One turn moves every row onto another: examples first, then more rows asked:
z15: [ -8  -1  11   2  -1  22  26  45  14  -6  20  -2  23  35 -37  12  35  -2
  41 -28  -9   1  50  -9 -13   4 -17 -10  18  -8]
z82: [ 33 -13 -10  -7   9  -3   4 -33  12  16  31  12  20 -16 -11   1 -32  15
  -3 -18  -8 -15 -20 -28  -1   0 -11  26  19 -13]
z575: [ 15  29  13  -6 -14  14  28  20   6 -42  20   0 -13  22 -30  12   8   1
  26 -24 -30  25  50 -13  20 -32  16  26  26   6]
z311: [  5  22  29 -26   8   7   2  -9   2 -10  20 -22  22  17 -21 -12  28  -5
  21  17  -6  -8  31 -39 -23 -17  23  17  25  28]
z367: [ -2 -24  -6  17 -17   9  47  18  26 -13   4  33   5 -11  -4  -4 -23  -4
  31 -59 -12   9  30 -11 -20   5 -18  11  20  -1]
z905: [-19  -2  10 -29  10  16  29  19  15 -13  18  14  22  24 -38   5  22   9
  25 -14   8  -5  66 -35   5   2   1 -19  40  -1]
z870: [ -4  -9   4   3  -4  24  42  40   2  -1  14 -15  11  40 -46  10  46   1
  37 -19  -7   6  47 -15  -5  -2 -25  -4  42  -5]
z62: [ 50  -1  -7 -25  -1   7  23  16 -10  18  19 -31  -4 -15 -38  11   5  20
 -14 -47  -8   1 -16 -20  12  10  -4  40  11  17]
z617: [-10 -32  -7   9  -4   6  36 -26  15  -6   7  20   8  -6 -13 -18 -17  -5
  13  -5  11  23  39 -36 -32  -7   2  -8  56  22]
z918: [-16 -14  13 -10   5  19  44  21   6   6  10 -15  10  34 -35   5  49   8
  36   4  -2  -3  51 -24  -5 -13 -24   4  56  -8]
z959: [  5  22  18 -47  -5  14  34  -1 -17   3   7 -40   6   9 -39 -19  43   4
  11  -9 -17 -12  23 -38  -5  -5   4   7  36  39]
z138: [ 21  17  20  -2  -2   5  -8  16   8 -42  26  -7  21  23 -31   0  11  -2
  13 -11   2  19  48 -34  -5 -19  32  26  27  19]
z358: [-17  10   9 -18   4  20  29  29  17 -11  23  15  20  30 -32  11  20   0
  40 -19 -10  -7  59 -18  -5   1  -5 -22  19  -5]
z697: [  1  24  36 -13 -10  11  38  28  20 -23   4 -25 -11  -4 -21  13  32   6
  39 -29 -36  -2  36   2  14 -22  -9  45  19  -6]
z86: [ 32 -20 -14   5   7  28  18 -25   3   7  29  -4 -26 -15 -35  32 -34  22
  11 -23 -23  12 -10  11  -8  -9  -7  19  19  -8]
z51: [  2 -32 -10   8 -18  20  66  19   3   7  -2  10 -10 -10 -16  -6   0   0
  34 -59 -19   0  17  -7 -30   8 -31  12  24  12]
z921: [-21 -17  19 -19  14  12  30  18  15  -4  11  -4  22  20 -35   3  40  12
  26   1  14  -8  62 -35   0  -2 -11  -1  53  -6]
z696: [ -5 -45  -1   6  -5  21  59  -2   0  23  -5 -10  -6 -12 -18 -12  15   0
  33 -27  -7  -5  12 -13 -50   7 -28  10  39  21]
z118: [  7   9  30 -30  -8   7  34  31   1 -10  -4 -48   3 -11 -39  -5  50  15
  13 -43 -13  -8  26 -18   9   4  -9  35  33  16]
z225: [ 30  17  15 -12   2  -6  15   9  30  10  18 -15   8 -30  -6  14  -5  12
   4 -31 -21  -6 -13  -8  20  -6  -8  53  -4 -15]
z459: [ 46 -23 -19  -1   8  13   5 -21   0   5  36  14   0  -8 -28  21 -38  23
  -1 -35  -7  -1 -10 -16  -6  -1  -1  27  16  -4]
z142: [ 20 -17  -7   4  -3   2  19 -35  16  18  12 -35   2 -36 -34   0 -13  15
 -15 -24 -11  20 -17  -5  12   7 -24   8  48 -11]
z91: [ 20 -22   0  16   5  16  16 -28  19  16  14 -31 -15 -34 -35  24 -16  18
   5 -20 -18  17 -14  19  -4  -4 -20  20  29 -17]
z94: [ 34   6  -3  -3   1   0   0 -13  16 -12  22 -26   0 -16 -35  11 -16   9
 -27  -9   6  46  10 -24  25 -12  22  21  37   9]
z888: [ 35   7  -6 -30  10  24  28 -20 -13  35  25 -33 -24  -5 -32  12   6  13
   1   7 -22   1 -18 -16  -6 -18   3  24  12  23]
z426: [-13 -21  -4  13 -10   4  39 -10  29 -17   9  41  10 -10   0  -9 -30  -8
  27 -24  -3  17  41 -24 -21  -7  -1   1  34   3]
z582: [ -8 -48   0  10   0  13  40 -17   4  14  -3 -10   6 -12 -22 -19   6   1
  19  -8  14   9  24 -31 -51   5 -11   1  54  26]
z686: [ 26  -3  17  -1  20   5  -9 -22  20  14  23 -39   2 -19 -23  17   2  10
  -2  20   4  15  -4 -12 -15 -18  17  38  19  10]
z184: [ 22  -4 -14 -12  -2  -4  22 -46  11  26  21  -9  12 -22 -17 -11 -22  11
 -10 -10 -17  -2 -23 -25  13   0 -21   8  42 -12]
z623: [ 23  32  -2 -17  -6   0  29 -19  23   1  26  -2 -15 -14 -14  11 -23   3
  -4  -7 -33  24   4 -11  41 -28   3  23  15  -8]

z575 goes to z697
z91 goes to z142
z617 goes to z426
And these:
z888 goes to z686
z921 goes to z905

